128 stands for zero in the data rows.
What is the hidden score of each row? Scores go from 0 to 30, and 15 is about the middle. The score is a weighted sum of the row's numbers plus the product of two more (or one squared), each taken from its middle value.
[155 128 155 139 132 163 130 140 105 128 197 116 140 119 140 147 167 127 140 144 108 135 105 164 143 151 163 130 139] >> 13
[156 128 115 128 118 119 117 128 140 105 128 174 128 140 140 131 123 109 105 123 170 137 105 112 139 105 140  99 128] >> 14
[129  93 122 128 115 124 119 140 151 139 105 116 128 132 175 205 151 118 140 111 162 118 140 113 130  93 163 101 116] >> 22
[127 140 110 116 122 116 134 140 140 116 174 139 116 132 116 110 120 101 128 118  94 223 117 110 122  93 105 136  93] >> 10
[145 175 156 151 118 164 145 140 105 151 163 116 151 117 151 146 189 116 140 131 119 121 117 133 167  82 140  70 128] >> 22
[101 104  82  93  85  72  88  82 140  81  82 116  93 123  70 136 120 108 128 100 126  90  94  88  73  70 128 112  81] >> 18
[122 116  84  93 133  88  89  82 116 105  82 105 105  89  93 116 103 196  93 222 157  89  82 142  91 163 140 108 105] >> 16
[143 186 164 197 119 177 160 163 128 163 140 128 174 121 163 146 145 126 175 129 147 164 163 151 163 128 151 154 174] >> 17
[119 116 118 128 153 121 111 140  93 116 116 128 105 143 116 121 103 126 221 105 162 119 105 100 112 116 151  99 128] >> 10
[166 128 137 128 141 128 119 117 140 186 140 116 116 116 116 118 123 132 186 118  67 124 117 108 121 116 117 159 151] >> 11
[108 116 124 105  86 112 112 117 105 105 140 128 128 118 105 143 104 148 186 168 109 113 117 146 117 163  93 137 105] >> 23
[146 151 141 174 174 165 135 152 151 163 151 116 174 134 151 168 173 168 140 124 160 140 151 141 165 116 117 133 151] >> 23
[147 128 147 151 112 148 150 140 140 139 140 128 163 118 140 109 167 146 140 145 152 141 128 151 138 186 151 155 128] >> 7
[184 128 202 151 188 169 141 140 116 174 140 128 151 136 175 105 180 140  93 127 115 127 128 155 166  82 175 143 174] >> 19
[132 210 172 139 168 149 171 152 151 151 163 116 163 142 151 138 129 113 151 125 131 165 140 127 172 116 105 130 151] >> 15
[ 87  93 114  81 148  95  64  93 116  81  93  93  82 128  81  89  92  99  93  91 154  86  59  92  85  70 151  76  93] >> 25
[139 116 102 116 162 121 111  93 151 116  93 139 128 124 140 110 105 107 128 107 117 119 117 145 112 105 140  77 128] >> 19
[126 140 133 139 110 135 136 163 140 139 128 139 116 150 128 113 118 103 140 116 122 135 151 137 128 105 140  90 151] >> 17
[ 96 128 101 139  79 134 141 140 198 128 140 139 116 200 105 115 119 128 163 125 146 147 117 120 114 116 128 157 128] >> 12
[127 163 150 128 132 141 138 175  58 128 105 128 140 148 140 136  93 136 255 120  95 122 174 128 142 140 128 154 151] >> 13
[ 70  81  90  93  81  87  88  93  82  93  70 128  82 125  93  73  97 124 105 116  80 146  94  87  89  93 128 143  81] >> 9
[163 175 193 151 142 166 146 163 105 186 116 128 163 152 163 164 162 131 128 117 138 135 105 142 173 128 140 147 163] >> 17
[ 86  81  92  81  92  80  76  93 105  70  70  93  82 109 105 255  76  86 128  98 116  97  48  90  92 128 128 118  70] >> 20
[155 140 156 163 174 152 164 163 128 151 116 116 128 129 140 138 153  94 140 119 126 120 105 125 137 151 163 144 139] >> 15
[109 151 105 128 158 112 140 140 116 128 105 151 116 143 116 115 115 108 116 124 155 229  94 115 122  93  82 120 116] >> 14
[145  93 133 128 190 144 132 117 140 128 140 116 151  94 151 129  93 136 116 119 106 120 140 181 133 140 175  99 151] >> 13
[123 104 106 116 119 109 120 117 116  93 105  93 116 130 128 187 108 111 163 128 128 103 151 105 125 105 117 130  93] >> 15
[145 151 161 139 188 143 144 140 128 151 140 139 151 105 163 144 147 138 163 146 176 129 151 144 168 174 151  88 139] >> 11
[ 66  69  81  70 101  72  69  70 116  70  93 105  70 102  81  96  92  95 128 108  73  71 117  99  66 105 128  98  81] >> 14
[134 163 186 139 128 163 159 163 151 151 140 139 151 164 175 126 153 129 140 106  61 145 140 133 255 128 128 107 151] >> 13
[114 104  91  93 104  94  91  93  58 116 105  93  93 106  93 104 107 185 116 176 124  91 105 119  87 116 128  97 105] >> 15
[171 175 178 174 120 181 166 175 174 174 174 128 174 115 175 156 147 125 151 114 105 136 128 150 180 151 105 146 186] >> 18
[121 140 153 174 121 169 161 163 140 163 186 116 151 139 163 125 140 141 128 133  92 169 174 131 157 128 163 179 151] >> 14
[126 104 108 105  42 108 112 105 140 151  93 174 116 100 140 142 116  96 128 127 166 118 128  93 127 140 105 119 105] >> 13
[120 104 117 116 122 103 115 117 151 128 116 186 116 176 105 134  81 120 116  95  68 195 163 102 121  93 117 134 116] >> 9
[136 151 138 174 119 145 159 140 105 151 128 116 140 140 128 112 134 107 151 117 150 167 117 127 127 140 175 144 163] >> 11
[190 151 193 163 137 174 177 187 128 151 174 116 163 139 163 160 163 106 163 120  93 148 151 150 171 151 163 145 174] >> 9
[109  81 105  81  79  93  93  82 116 105  82 105  93 120 105 108 105 151 116 122 129  79  82 137  83 140 255 111 105] >> 15
[130 151 112 151  86 137 126 140 209 139 128 128 140 179 116 142 134 130 105 128 143 137 117 127 124 116 140 127 139] >> 24
[156 255 168 163 159 166 180 198 116 151 151 128 163 123 151 155 149  93 116 120  78 168 151 147 163  93 128 119 151] >> 26
[ 82  69  73  70 126  67  73  70  70  93 105  93  82 134  70  88  56 103  46 152 154  81 105  85  65  93 117 120  70] >> 15
[ 75  69  95  93  50  92  82  82 140  93  70 232  82 184  93 136  89 108  81 103  99 111 128  93  85 116 128 112  93] >> 10
[114 128 125 116 143 115 162 117  93 139 105 116 116 122 116 124 115 122 128 109  91 106 140 101 118 128  93 105 116] >> 16
[128 128 125 128  97 121 153 128 140 128 128 128 105 123 128 109 154 126 151 119 112 126 140 107 112 128 117 168 128] >> 10
[104 140 112 105 115 107 131 117 116 116 140 116 105 113 128 165 114 128 140 102 126 140 140 101 123 140 105 135  81] >> 13
[173 175 180 163 206 183 161 152 128 151 140 116 174 133 163 170 188 139 151 120 133 136 151 164 168 128 105 120 163] >> 18
[159 186 160 139 145 154 160 140 163 139 151 128 163 140 151 100 106 126 128 131 114 158 174 155 166 128 128 140 151] >> 12
[130 151 126 128 109 141 133 128 140 139  93 116 140 130 128 150 255 113 116 118 135 119 117 144 137 116 105 121 151] >> 18
[123 116 102 116 106 115 105 128 116 128 128 128 105 133 116 107 108  98 128 120 159 126 117 105 117 128  93 206 116] >> 12
[105 116 135 139 116 117 146 152 140 116 116 128 116 124 116 145 128 139 163 123  70 138 105 102 106 105 140 211 128] >> 11
[ 84  69  85  81 126  85  80  82 140  93  93 116  82  97  81 114 101 100  93 123 134  79 105  92  74 140  82 141  93] >> 13
[122 116 117 116  89 128 102 117 174  81 128 116 140 133 116 126 145 185  81 146  88 117 105 151 118 163 140 122 105] >> 15
[134 116 106 128 237 125 110 105 163 116 105 116 128  93 140 158 115 136 116 115  85 102  94 165 108 116 198 153 128] >> 23
[123 116 139 139  96 137 149 175 116 151 140 128 128 139 128 121 124 109 151 107 105 136 117 105 140 174  93 145 139] >> 9
[168 140 178 174 170 177 158 152  93 186 151 139 186 134 163 149 168 149 198 140  84 143 163 161 160 174 128 173 198] >> 18
[115 128 104 105 134 115 108  93 163 105 128 116 116 118 105 115 179 111  93 128  77 106 117 114  95 140  93 108 116] >> 14
[105 128  94 116 148 128 135 117 116 105  70 151 116 135 128 116 130 120 163 117 121 166 186 124 118  82  82 130 105] >> 18
[163 128 135 151 172 168 150 140  82 163 163 128 163 149 140 141 144 144 128 123 136 129 140 157 140 151 128 141 174] >> 13
[161 140 184 139 181 150 126 163 174 151 128 128 140 134 151 123 152 126 198 102 118 126 140 116 147 105  82 129 174] >> 12
[105 116 107 116 118 100 105 117 116 128 151 128  93 158 105 132  87  99 151 106 135 111 105  88 111 116 117 109 116] >> 15
[ 93 104 102 128 157 126 121 128 174 116 116 128 116 151 116  83 125 130 116 121  80 128 140 107 123 128  93 255 128] >> 10
[124 116  93  93 155 102 102  93 116 116  70 105 116  84 128 117  88 132 140 117 152 102  82 145  98 140 175 103 116] >> 15
[149 128 104 128 163 136 117 128 163 139 140 139 128 134 140 116 116 104 140 142 132 125 117 140 124  93 151 129 139] >> 18
[133  93 105  93 142  96  91  82 105 105 128 105  82 134  81  68  90  88 140 120 113 102 128  91  96 116  93 112  93] >> 9
[157 128 135 151 160 136 144 163 116 174 151 128 140 172 140 119 130 100 140 108 135 129 163 148 149 128 128 144 174] >> 14
[197 128 128 128 119 120 124 105 140 116 140 116 128 121 116 107 132  98 151 121 121 122 117 122 126 140 128 117 151] >> 10
[104  81  81  81 111  84  87  70  82  93  82  93  82 101  81 120  88 199 140 187  56  90  71 122  84 163  93  85  93] >> 20
[131 128 115 116 157 124 120 117 174 105 116 105 128 122 140 135 130 174 128 129 167 113 140 164 140 105 186 127 128] >> 28
[171 163 158 163 192 167 172 163 151 151 197 128 163 164 151 149 160 152 128 129 165 149 186 152 157 186 105 116 174] >> 11
[138 128 129 163 120 142 147 128 128 128 163 128 163 119 163 140 112 126  93 130 158 132 117 155 156 140 128  90 128] >> 22
[113 104 120 128 141 117 135 117 116 128 128 151 140 138 151 144 116 131 116 123 146 137 151 113 151 151  93 108 105] >> 11
[156 116 122 116  98 109 114  93 128 128 128 116 116  84 116 112 125 123  93 123 116 120 117 121 127 140 175 135 139] >> 11
[137 151 139 139 182 147 143 140 151 139 151 151 140 130 140 123 105 124 128 115 200 146 174 135 134 116 128  95 139] >> 16
[122 140 147 128 142 142 138 140  70 128 163 128 116  81 140 106 177  80 140 114 172 127 105 123 161 128 128 146 116] >> 16
[ 96  69  81  70 116  59  68  46  93  70 105  93  70 100  70  79  95 132  70 155 127  77 105 110  56 105 175  97  93] >> 15
[144 128 109 116  80 128 111 128 116 116 163 128 140 129 128 124 116 228 151 172 189 109 128 196 126 151 163 124 128] >> 16
[122 128 123 128 128 117 132 128 128 116 116 105 128 153 116 131 119 126  93 124  93 139 255 111 130 151 105 123 128] >> 14
[132 175 167 139  84 146 142 187 116 139 186 116 163 147 140 146 158 157 151 147 159 146 128 169 155 116 140 118 139] >> 23
[129 128 129 139 106 131 124 128 140 151 140 116 116 141 128 127 116 122 151 125 136 121 151 118 131 128 117 128 128] >> 14
[167 151 166 128 193 161 153 152 128 163 128 128 140 123 151 142 137  93 151 122 107 123 105 128 155 151 117  88 151] >> 18
[190 140 164 128 125 141 128 128 116 139  70 139 140 117 151 141 161 134 105 136 150 146 140 132 169 105 128 123 151] >> 11
[128 163 119 151 157 162 144 163 105 116 163 105 163 113 151 109 118 149 163 133 160 140  94 133 141 128 163 142 128] >> 14
[129 128 121 116 170 121 121 117  82 105  70 116 116 100 163 133  91 140 175 115 181 116 186 129 157 116 128 127 105] >> 13
[142 128 149 116 145 127 157 128 128 116 128 105 128 104 128 137 122 144 128 112 100 107 128 135 134 128 151 114 139] >> 11
[148 175 142 151 208 153 146 152 209 151 174 139 174 109 128 150 171 147 175 150 160 130 163 183 139 186 151 159 163] >> 16
[135 116 123 116 126 126 121 117 116 116  82 128 128  90 140 104 116 160 140 129 131 128 140 169 115 174 175 140 139] >> 8
[132 186 118 139 150 146 151 140 105 151 163 128 140 114 140  80 140 158 140 121 129 156 140 143 151 128 140 139 139] >> 15
[159 163 183 174 124 160 176 163 116 198 163 128 163 153 163 112 157 125 140 131 119 150 140 138 180  93 128  96 163] >> 17
[149 128 138 128 129 135 112 117 140 116 151 128 128  88 128  99 155 183  93 157 113 126 128 162 136 163 163  93 139] >> 17
[ 94 104 105 105 122 100 108 105  82  81 151 139 105 116  93 131  95 114  58 118 117 157 105  89 103  93 140 120  81] >> 14
[134 116 158 151 150 164 131 152 140 128 186 116 140  89 151 152 184 128 163 118 143 137 105 155 147 209 117 126 151] >> 11
[177 175 146 151 172 159 166 152 163 174 163 139 140 140 151 112 129 138 151 143 136 142 186 158 156 128 117 180 174] >> 14
[105 116 129 116 129 120 129 117 105 116 128 128 128 125 128 138 105 106 151 114  83 162 128 116 123 151 140 157 128] >> 9
[166 140 172 139 125 143 142 140 128 209 174 139 140 169 140 140 127 115 151 115 131 152 105 106 149 116  82 119 163] >> 11
[107 140 164 151 112 145 153 152 128 151 163 139 151 166 151 164 179 167  58 106 152 139 151 131 152 163 105  78 128] >> 24
[131 128 154 128 121 155 151 152 116 139 186 128 140 105 163 154 169 127 116 120 133 126 140 149 180 140 163 131 139] >> 14
[ 81  93  74  81  77  83  73  82 116  93 128 105  82 127  70  50  83 130  81 192  98  77  82  85  73 186 117  78  93] >> 9
[113 151 129 139 132 143 145 152 163 151 140 128 151 119 163 181 125 146 140 130 184 141 151 140 137 116 163 139 116] >> 23
[ 87  93  90  81 142  87  76  82  93  70  59 105  82 127  93  99  89 129  70 126 131  88  59 120  76 116 209 109  93] >> 18
[110  93 110 105 163 106  96  93 116 128  93 139 105 112 116  86  91 151 116 128 117 107  94 125  96 116 175  50 116] >> 15
[123 128 159 105 117 119 116 117 128 151 140  93 105 113 116 120 161 112 163 124 128 117 128  94 141 128 151 118 128] >> 14
[113 116 104 128 128 123 118 128 186 116 128 162 116 210 116 140  96 110 116 113 156 175  94 118 105 105  70 170 128] >> 15
[143 128 142 163  84 141 165 140 116 128 163 151 128 168 128 127 138 123 116 122 154 156 197 128 138 163 140 151 151] >> 5
[170 104 120 105 122 102 111 117  70 116  82 105 105  93 105 109  94 106 116 124 112  98  71 101 106 140 128 108 139] >> 14
[110 128 103 128 122 117 114 128 255 116  93 174 105 180 105 137 116 115 140 112 168 134 140 105 108 105 105 108 116] >> 20
[108  57  95  81 121  87  83  82  82  93 116 105  93 121  81  93 102 173 105 168 138  97  94 121  85  82 175 122  93] >> 13
[144 210 192 151 123 157 182 198  93 151 140 128 140 113 163 134 149 132 175 133  64 167 151 121 166 105 117 128 139] >> 15
[136  81 115  81 114  95  96 105  93 116 105 116  82 113  93 128 105  98 105 115 109  99 117  81  98 174 117 124  93] >> 4
[107 140  96 116 170 101 115 105 151 105 105 151 105 119 140 117 120 109 128 113 101 157 163 122 113  93 128  85 116] >> 17
[ 97 128 124 105 105 120 130 105  93 105 116 139 128 126 128 117 141 113 128 131  96 107 140 109 134 116 105 120 105] >> 18
[151 116 139 128  85 122 136 128  93 139 116 139 140 120 175 219  99 120 186 116 113 111 117 132 144 163 140 143 116] >> 23
[139 151 145 128 172 124 135 140 116 139  93 151 140 117 151 129 121  99 151 114 157 124 128 124 170 105 117 140 128] >> 17
[ 94  69  73  81  82  77  69  82 151  81  59 220  70 114  81  69  98  97  93 111 151 119 140  61  74  93 128  66  81] >> 9
[150 163 125 163 131 139 150 152 174 163 151 162 140 192 140 116 125 117 116 133 184 233 140 123 136 105 140 186 151] >> 14
[177 151 138 151 157 146 133 140 151 163 140 128 140 127 128 139 122 124 151 118 179 131 151 122 140  93 128  92 186] >> 18
[128 163 166 139 112 148 178 163 116 139 116 116 151 135 151 140 140 119 140 121 144 127 151 123 157 140 128 123 128] >> 13
[145 140 146 139 149 137 135 128 151 151 140 139 163 151 175 136 139 151 163 138 133 132 117 150 174 128 163 140 128] >> 14
[119 163 154 128 137 131 143 163 140 139 163 128 151 130 140 151 149 104  93 123 172 189 151 126 145 128 140 112 128] >> 23
[117 140 138 128 164 135 127 128 105 128 151 139 116 110 128 115 127 107  81 110 159 133  94 117 152 128 163 109 116] >> 19
[194 163 136 163 147 165 140 152 128 163 174 116 186 138 151 145 141 156 128 146 144 141 140 185 167 174 117 125 174] >> 15
[171 140 128 128 134 146 137 140 116 139 128 105 151 120 151 119 144 119 128 133  86 133 140 144 158 140  93 127 163] >> 18
[128 116 128 116 172 106 136 117 128 116 105 116 116 122 116 115 128 116  93 131 139 102 117 106 126 116  93 136 105] >> 15
[101 104 107 105  32 103 105 105  82 128 105 116  93 117 105 116  97  78  93 105 203 111  82  90 104  70  93 111 105] >> 20
[102 128 114 116 128 104 110 128 186 105 116 197 105 154 128 141  97  88 163 120 137 170 163 109 114  82 117 129 116] >> 13
[127 128 141 139 165 135 142 140 116 128 128 128 151 109 151 184 173 132 151 121 120 139 163 141 144 140 117 149 139] >> 13
[139 128 139 139 119 146 146 140 174 139 174 139 163 134 255 126 124 148 186 124 117 136 151 168 155 128 128 114 151] >> 20
[125 198 151 163 128 155 186 175 174 151 174 128 151 116 151 153 171 112 116 112 114 166 105 129 154 140 117 158 151] >> 18
[104 116 104 128  98 105 102 117 105 116  82 186 105 151 105 147 123 147 128 109 140 202 140  97 113 105 117 188 116] >> 8
[111 116  91  93  81  97  99 105 163  81 128 105 105 146  81 131 102 149  93 169 151  88 128 129 100 255 105  77  81] >> 8
[181 151 197 163 109 179 170 152 174 186 140 128 174 119 186 143 157 155  70 130 146 141 140 148 186 140  82 150 186] >> 15
[131 104 109 151 126 138 125 128 116 128 128 116 151 149 128 109 132 173 140 171 145 124 105 168 121 174 151 141 139] >> 16
[113 116 132 163 109 133 147 140 174 128 128 128 140 136 128 143 126 122 151 107 171 151 117 112 115 151 117 133 139] >> 10
[104  93 106 116 120 119 110 105 163 105 105 105 105 128 116 107 201  96 105 109 123 101 117 109 112 140 105 116 128] >> 12
[188 186 175 174 126 178 184 152 151 163 128 151 186 132 186 140 135 146 105 140 155 151 128 154 184 128 175 152 174] >> 16
[150 140 121 128 198 124 129 105 128 105 105 128 128 107 151 118 115 168 140 136 192 126 105 176 141 105 186  91 151] >> 18
[104  93 111  93 127 104  96  93 151  81 116 139  93 227  93 114  89  90 140 115 120 101 128  92  91 105  93 134 105] >> 11
[132 104  96 105 153 116 110 128 116 116 128 128 140 124 128 138 105 239 151 158 100 104 140 235 110 140 221 135 128] >> 23
[137 128 139 139 192 164 138 152 105 139 151 116 174 154 175 152 136 175 128 128 115 122 128 232 144 174 140 124 151] >> 22
[131 140 126 128 140 139 148 128 186 151 116 151 128 143 175 199  99 145 128 109 160 151 186 124 144 105 140 154 116] >> 20
[163 140 134 221 129 164 166 152 140 139 105 128 151 150 140  96 135 113 128 115 144 140 151 142 143 128 117 151 163] >> 26
[ 84 116 111 116 128 109  96 117 128  81 116 105 105 115 105 109 151 121  58 117 162  96 128 109 110 105 117 136 105] >> 26
[ 89  81  92  70  98  73  74  82 105  93 105 116  70 101  58  86 119 108 140 108  94  78  36  76  77 128  82  93  58] >> 13
[146 186 177 163 151 163 166 255 116 163 174 116 151 143 151  99 157 121 175 130  78 144 151 140 158 151 175 189 163] >> 27
[166 175 200 151  88 174 157 187 140 186 128 116 174 161 175 108 164 135 140 120 236 138 117 148 184 151 140 134 174] >> 12
[140 116 138 139 117 131 145 152 163 128 128  93 116 135 128 114 142 107  81 125 112 117 117 108 121 116 117 150 128] >> 16
[255 128 124 116 111 116 120 140 198 128 140 128 116 132 128 142 108 132 116 125  97 113 128 119 133 163 128 145 151] >> 15
[108 140 125 151 121 130 142 140 140 128 163 128 128 131 116 131 114 117 116 127 172 143 174 121 116  93 128 165 128] >> 19
[125 128 130 105 102 110 122 117 116 151 116 128 105 126 105 128 127 104 151 105 127 120 105  86 120 140 140 138 116] >> 8
[154 163 167 186 172 179 173 175 151 163 174 128 174 117 163 170 153 132 140 134 163 163 117 148 164 140 140 156 163] >> 16
[155 163 152 174 147 180 164 187 198 151 151 151 174 169 140 126 147 150 163 136  90 153 105 153 165 151  82 157 163] >> 19
[143 140 152 163 143 166 153 152 105 151 186 128 174 147 151 150 139 139 116 131 109 144 151 151 158 174 105 155 174] >> 13
[102 116 107 116  96 108 110 117 105 116 140  93  93 105  93  92 191  99 116 113 125 119 117 114  92 151 105 132 105] >> 12
[121 116  90 105 105 113 126 117 140 116 128 174  93 153 105  73 143 109 105 107  80 255 117 100 104  59  82 102 105] >> 5
[113 104 118  93  65 106  85 105  93  93 140 139  93 109 105 120 110  78 151 110 115 124 105  86 102 105 105 112 116] >> 11
[143 151 147 128 145 139 154 152 105 151 116 105 128 117 151 115 132 101 116 115 183 114 140 149 147  82 117 154 151] >> 21
[127 140 132 139 145 126 136 128 174 128 105 186 128 157 140 153 118 108 140 118 216 201 151 106 134 116 117 151 151] >> 7
[167 116 156 151 136 133 136 128 151 186 151 139 140 128 140 131 129 141 163 128 149 134 128 134 151  82 128 143 151] >> 15
[112 128 142 139 136 132 134 140 116 116 163 128 140 124 140 134 140 138 128 134 168 148 140 139 141 174  70 155 116] >> 12
[ 75  81  87  81 129  70  74  70  93  58 105 105  82  95  81 132  61 187  93 255 116  80  94 108  74 163 128  96  70] >> 15
[189 175 192 163 121 167 156 152 151 255 163 128 140 127 163 105 140 123  93 118 128 146 128 141 173 105 117 137 186] >> 24
[114 116 142 128 131 121 171 117 128 128 116 105 116  98 116 112 134 117  70 122  99 116 163 103 112  70 151  92 116] >> 16
[133 104 121 116 172 116 115 117 151 128 140 139 116 113 116 132 122 122 151 138 132 127 140 137 127 105 105 146 128] >> 14
[120 151 124 151 159 132 131 128 151 128 116 151 128 170 128 124 121 102 140 111 129 212 140 125 122 128 140 192 139] >> 8
[141 104 127 128 133 146 125 128 140 116 116 105 163 131 151 158 142 196 116 135 111 115 128 212 135 128 151 136 139] >> 18
[101 140  99 105 105  93 105 105  93 105  82 128 105  99 105 120 120 124 116 115 126 159  94  91 104  93 128 133  81] >> 14
[ 96 104  89  93 164  92 103  93 116  70 163 139  93 147  93 125  87  93 140 110 172 150 140  96  93  93 105 135  81] >> 9
[ 91  93  76  81  74  69  90  70  82  70 105  93  59  90  81 130 105 109  70 105 134  75  36  73  90 174 117  72  70] >> 13
[161 151 188 139 110 142 147 140 140 151 151 116 140 104 151 119 123  92 128 127 113 121 128 111 199 140 151 127 139] >> 11
[ 80  81  80  81  91  80  79  82  58  81 105  93  82  97  70 100  93 111  81 184 113  84  59  89  72 128 105  97  81] >> 21
[ 76  81  84  93 122  83  84  93 128  93 105 162  82 100  81 101  98 107  58 108 255  97 105  82  90 105 128  75  70] >> 24
[109 116 116 128 137 124 123 117 116 128 116 105 116 111 116 114 199 124 163 112  96 113 105 114 110 116 151 127 116] >> 13
[143 151 128 174 158 179 154 152 151 174 174 128 174 139 163 127 152 159 151 128 149 147 186 187 156 140 140 148 151] >> 17
[102  93 107 116  70 104 100 117 163 116 105 128 105 147  93 105  97  77 151 106 109 139 140  91  85 105  82 255 105] >> 10
[126 128 107 128 109 117 121 128 163 105 151 128 116 123 128 114 130 123 128 132  61 116 128 121 115 140  93 171 116] >> 15
[197 151 155 163 154 163 148 140 140 163 128 128 163 146 151 125 157 144 151 136 123 128  94 165 147 151 128 128 198] >> 21
[ 97 116 107 105 125  96 112 128 116 116 128 151  93 112  93 103 102  82  58 113 114 125  94 114 105 128  82  86 105] >> 17
[ 77  46  71  70 156  62  51  93 105  70  70  82  59  84  58  65  60 122  35 148 127  68  82  74  70 105 128 114  70] >> 25
[187 116 141 139 127 134 127 128 151 174 128 128 140 108 140 112 143 137 175 112 156 133 117 130 134  93 117 134 174] >> 11
[ 65  69  71  70  53  77  75  70  82  70  93 139  70 217  70 121  91  84 116  96 104 118 105  69  72 116  93 102  70] >> 9
[165 163 142 174 168 174 168 163 151 163 140 128 186 105 186 163 131 165 128 126 137 153 174 177 163  93 140 171 163] >> 20
[149 128 155 163 119 157 132 140 151 116 128 116 174 139 128 103 136 153 116 151 147 138 151 166 138 163 140 131 151] >> 10
[ 80  69  68  70 145  52  63  70  82  58  93  82  59  85  47  86  70  87  58 104 101  56  25  48  50  93  82  67  47] >> 18
[ 66  69  50  58 105  66  54  58  47  58  70  82  59 108  58  89  66  85 140 155 119  55  94  61  59 163  82  92  58] >> 23
[123 128 126 128 127 129 126 117 140 116 128 116 105 128 116  95 198  88 105 109 125 123 151 131 122  93 151 141 105] >> 19
[108  93 101 116 100 103 108 117 151 105 105 116 105 109 105 136 112 127 128 108 181 118  82  91  96  70 140 171 105] >> 16
[102  93  89  81 140  95  86  82 163 105 140 105  93  89  93 109  99 183  81 221  74  91 105 138  92 163 175 101  81] >> 20
[137 116 110 128 181 133 118 105 186  93 128 116 140 129 116 164 133 203 128 139 148 112 128 213 122 128 128 146 116] >> 21
[129 104 116  93 137  92 104 105  70 128 116 116 105  96 116 129  83 101 128 113 101 125 128 115 130 116  93  69 116] >> 14
[127 163 124 139  83 133 152 128  82 151 140 139 140 123 128 133 148 135 140 133  95 158 186 138 142 174 117 164 139] >> 10
[ 72  93  93  81  80  83  87  82 128  81  93 151  82 150  81 107  66  96 128  99 121 115  94  81  83 116 128  99  70] >> 9
[141 151 159 151 131 150 143 152  93 163 128 128 151 106 140 139 158 123  93 101 190 130 128 123 155 105 105 138 151] >> 17
[111 163 134 163 109 157 153 152 163 151 151 128 140 143 116 123 155 118 128 104 102 153 128 127 121 105 128 190 139] >> 17
[139 104 128 128 149 124 117 128 128 116 151 116 151 112 128 104 113 246 151 174  85 119  94 225 117 163 151 113 116] >> 16
[ 90 116 101  93 104  93  95 117 116 105  70 116  93 107  93 106  90 100  81 105 143 201  94 105 104  93 105 113 105] >> 11
[106 116  94  93 143  98 103 105  93  93 128 151  93  98 116 115 133 103  81 119 143  99 117 101 120 116 117  89  93] >> 17
[127  93 117 116 189 132 109 117 105 128 128 128 140 152 175 119 135 138 175 107 128 115 140 178 122  93 151 109 139] >> 17
[124 140 150 128 173 120 138 128 128 151 105 128 128 120 128  97 137 127 105 125 115 113 174 120 151 116 128 120 151] >> 17
[108 116 102 116 144 107 115 117 128 105 163 139 105 139 105 127 125  96 140 115 127 140 128 104 104  82 140 125 105] >> 16
[144 163 153 186 134 171 154 152 140 174 140 128 174 158 151  98 129 131 140 125  79 152 151 143 141 151  93 122 163] >> 19
[133 128 175 174 153 172 159 152 128 174 163 116 163 124 186 125 198 149 128 115 127 139 140 148 174 140 163 122 151] >> 15
[116 140 143 116 143 123 133 140 128 163 128 139 140  99 140 105 108 121 151 112 144 132 151 121 152 128 128 141 128] >> 12
[145 128 148 139  58 143 150 152 151 139 151 128 163 137 186 193 114 127 128 121  64 133 151 145 146 116  82  92 128] >> 23
[151 163 188 186 149 186 182 152 174 174 151 151 197 143 198 128 169 148 140 130 112 137 186 167 173 105 186 142 151] >> 16
[ 96  69  77  70  96  72  73  82 116  81  82  82  70  82  58 118  78 148  93 209  73  66  94  92  71 128 128  93  70] >> 14
[ 66  69  75  58  71  66  68  58 105  58  13 105  59  65  58  91  96  85 105 105 153  86  82  50  62  70 105 104  70] >> 12
[158 151 177 139 165 158 144 163 105 186 140 139 151 138 151 152 123 137 151 129  94 141 163 124 177 105 140 104 151] >> 17
